Each row is where one point has got to under a steady rotation. How many ticks took it there?
The counts run from 0 to 474.
[-18 -11   2   4   3  -7  -5 -10  12 -16 -24   0 -13  -5  -8  -4  -9  11
  -7 -10 -20  -9  -3   8  -1   7  13   3  10  26 -24  -7   6  -3 -19 -18
  -7 -13   2 -22   8  12   4   1   2 -15  17]	235
[ -5   4   3  18   1  -2   1  10 -11  12   2  20   1 -12   6  24 -19  -7
   6   1   1  15  21   4   7  30   2  -7  17   8 -19  -8  10  -9  -1 -19
   0   8  -2   1  -2  -4  -5  -4   2   1 -17]	280
[ 10  21  -6 -17  -4  -8   5   8   2  11 -14   0  15  -8   7 -13  -2  -1
   9   8  -5 -19   2  -5   2  13   7  -5   6 -22  14   6   3  35  -3  13
  10  -2 -17 -10  -9   9  13  -1  -6  -8   6]	4
[  8  18  -3 -31  28 -14  20  -6   8 -14 -23  -5  -1  12  -8  -3  -9 -11
   4  21 -14 -11   1  -6   9   0  -3 -15  -7 -20  -3   7 -12  -6   4   9
 -13  -4   0  13   3  -1  -9  13   5  16  10]	153
[  4  34 -11  11  -1  14  15   2 -22  11 -11   1  -4   5  -3 -11  -4  12
   6  -2 -11 -15  16   4  13  19   4   8   1   4  23  17 -11  15   3   9
   1 -13  -7 -25  -5 -12  16   6 -10   1  10]	462
[-19 -24  14  14   4  21  -8   3   1 -10 -12  12 -22  18 -10  13   5  -3
 -10   1  -3   7  26   7  -7   4  -3  12   2  17 -11  -6  10 -13  10 -15
 -12   5  -6   2   5  -2  -9   0   9  12  12]	387
[  5   1  32   3  -1  -2   8  -4 -18   5  21  14  10  -1  12   6 -12  -5
  15   8  14   8   5  14   9  15   2   4 -10  -5  -9   6 -19 -12   7 -13
  26   8  18   8   3  -2   5  -3  -5  13 -15]	420
[ -5   1   2  -2  20 -12  -2 -12  -5 -12  21  -5   1  -7   0  19  -3   0
  -8   1   1  18  -8  10   5   0  -7  -9  -8  10 -25  -3 -15 -38  10  -7
  -4  -7  23  15   1  -9  -3   8   1  16  -3]	376
[-15  18   0   2  12  -3  10  -9  -3 -19   6  -5   1  -5  -4  -5   7   7
  -2 -12 -19  12 -17  15  18   0   0 -10  -3  20 -19   0 -16 -18 -10  -6
  -2 -15  25  11  -4 -12  -2  -3  -8   7   2]	377
[-16   0  -6  -5   9  -5 -14   5  10   1   2   7   9 -13  14  28  17 -17
 -19   0   3  21   0   8  -4   9 -21  -8  -4   8 -28 -16   6   0   3  -4
   7   8   8  16 -13   6   0   0  24  -6  15]	229
[  3 -26  13  11 -18   1  -2   4 -22   4  15   7  11   9  14   3 -12  -5
  -7   4  36  11   5  -9 -12  -4  -1   8  -9  -9  10   1 -15  -6  14   5
  29  22  -6  -5   0   3   5   5   8  -5 -26]	64
[-16  -4  14 -25   8  10  -4   3  24 -17 -18   3  -6  -6  -8 -14  19 -23
  -6  10  -9   0   2   8  -3  -8  -6  -3  -5   4  -6  -6  15  17  -5   4
  -8   0   6  18 -13  14   2 -15  19   2  19]	439
[  6  18  23 -15   4   8  26   5 -12  -9  -1   6   4   6   2 -26  -7  -2
  21  18  -2  -8  11   7  13  14  10   2  -7 -16  19  11 -16  16   0   8
  18   6   5   1  -6  -2  15 -12   0   8 -13]	212
[ -1  23   3 -19   6 -17  16  -7  -2 -10  -8  -6   6 -11 -10 -15 -22   6
   3  18 -10 -20  -3   6   4  26  13  -3  -2  -4   7  10  -9  13  -3   6
  -1  -4  -7 -16  -2   2  29  -1  -7   0  -2]	363
[ -8   1   3   4 -17   5   8   9 -11 -20  10   3   7 -15  16 -34   7  -3
   4  -4  -1  25 -18  -7   0  -2  13  -7   4   9   2   1 -11   7 -12  15
  18   7   6   1 -20  -4   3 -25   3 -13 -24]	425
[ -9   5  -7  16   3  -9   1   6 -19  14  28   3   1 -14  10  20   4  17
   2 -17   9  24   2   7 -12  18  -6   6 -10  12   4  -4 -12  -7   8  -5
  17 -15  15 -12  -6  -8  16   2  -1   4   0]	170
[  2   0  -6 -13   8  -1  12  26  -4   8  -4  12  -1   6  17   5   2 -20
  15   7  10  18  18 -17  -1   1 -10 -11 -10 -28  17   2 -11   5  14   1
  11   6 -12  10 -12   0 -19   2  11  14  -6]	354
[  7 -35  20  -5 -10   9  -8  -3  16   0   0   9  -4  17   5   8   1 -14
   8  -3  10  -4   3 -10  -6 -27  -7   5  -4 -13 -13  -2   9  -9   2 -14
   7  10   4  18   9  15 -23   0   6  -7  -3]	343
[  8   1  -3  -7   4  16   2 -11   2  -2  -4   3   5  22  -5  -2   8 -18
 -15  20   9 -17  13   2   4 -19 -16   9  -8 -15  19   4  -4   3  17  19
  -3  22  -6  14   3   1   7  17   6   1  15]	259
[ 16  -6  -3 -13 -11 -20  -8  22  13  25   6  -4   0 -19   3   9  -3   4
  20  -8   2   7   0 -20 -20   4   5  -8   7 -19  12  -5  21  18  -2  -2
   1  -7 -10  -6  -1   4  -4  -9   4   0 -16]	144
[  9  -3  13   8 -12 -14   7  -7 -16   6  19   8  11  -6  11  12 -25  12
   9   2  18  -8   4   8   8  23  11   3   2  -3 -12   3 -11  -3  -3 -14
  25   2  -1 -18   7   1   9   9 -14  -8 -16]	419
[ 12  22  -6   4 -11  -3   0 -11   3  18  23 -18  15 -18 -11  -9   3  24
  -2  -4  -2 -20 -16  15   5   7   6   8   1   0  21   7  -3  12   2  10
   0  -6  11  -8   5  -5  26  -4 -15  -9  -1]	114
[  5  -2 -10  -3   8  12  -4  -4   0   9 -16   3  -4  30   3   8  14 -23
 -16   5   9  -7   0  -7   5 -30 -19   1  -5 -16   3   0  -6 -13  13   9
 -10  10  -5  16   0   2 -23  16   4  -3  21]	50
[  0  26  11 -33  14  -5  16  -6   5  -6 -17   1  11   8   7  -9  10 -11
   6   8 -14 -18   1  12  16  -1  -5  -5 -15 -15   3   7 -15  15  -1   5
  13  -5  10   4 -11   3   6   8   0   1  30]	157
[  3   3  13   5  -2  13   5 -18   2 -18  21  -9   5   4 -14 -19  -1   5
  -8  29   4 -13  -8  11   7 -10   5  13  -2   9   9   7  -7 -21  11  13
 -12  21  16  15  12 -12  13  -6  -8  13 -20]	472
[-14  -7  -5  20  16  16  -7   3  -4  -9   4   5 -14   5 -13  15   3  -8
 -21  10   1  16  16   5  -3   9  -6   4   3  24  -2  -4   7 -23  18   6
 -21  14  -5  11  -5 -11   5   1  15  17  -6]	178
[  8  26   8 -25  10  -1  14   7   2   0 -19   6  10   6   0 -15  -2 -19
  14  27 -11 -13  16   1  15   8   0 -15   0 -24  15  10  -4  22  -7  13
  -1   5  -7  13  -6   4   5  -5   2  12   5]	3
[  6  16  24  -5  -2  18  23  -4 -13   1  -1   8   7  22   6 -15  -4   0
  13   4   0 -15   7  15  28  -1   7   8  -8 -13   3  13 -21   6  -3  -6
  16   3   8   4   5   4  -3   4 -20  -1   7]	58
[  0   2 -11  -6  25 -21   8  -9  -5   3  -8   0  -7  19   1  29 -15   0
  -9  -4   5  -3  13  -4   5   8  -6  -1 -12  -8  -9   4 -21 -20   7 -14
  -5 -10  -2 -10   4   4  -9  35   0  11  23]	306
[  2  18  -9  -1  12   0  18   8 -11   3 -18  -7 -19   7   1  -5  -2  16
  18 -18 -24   8   0  -8   7   8   9  -3   4  -5  16  10  -8   5  -5   2
  -8 -28   0 -17  -7  -6 -10   3 -12   8  17]	99
[ -2  17 -17   0  17 -26 -12   5   6  12  19  -3  13 -33   7  29  -4  -2
  -8   5   2  11  -7   8  -6  22  -8 -14   1   5 -22 -12   3  -6  -1  -4
  -3   0   7  11  -3  -8   9  -5   9   2 -13]	225
[ 11  11  -6  -3  -3  14  12   9  -6   3 -19   6   3  24  17 -18  18 -21
  19 -12  -9   5  -2 -12  17 -21  -5 -10  -1 -23   6  10 -12   9  -4  11
  11  -3  -3   9  -8  -2 -34   4  -5  -4   6]	201
[ 11  -9  11 -29   6 -27  -5   5  18  14  14  -5   2 -19  -6  26  -1   2
  15   0   4   3   4  -5  -9   3  -8  -3  -6 -19  -4  -4  13  -2   5 -15
  -5  -9  11  17   9   8  -3  -2   5  24   1]	295
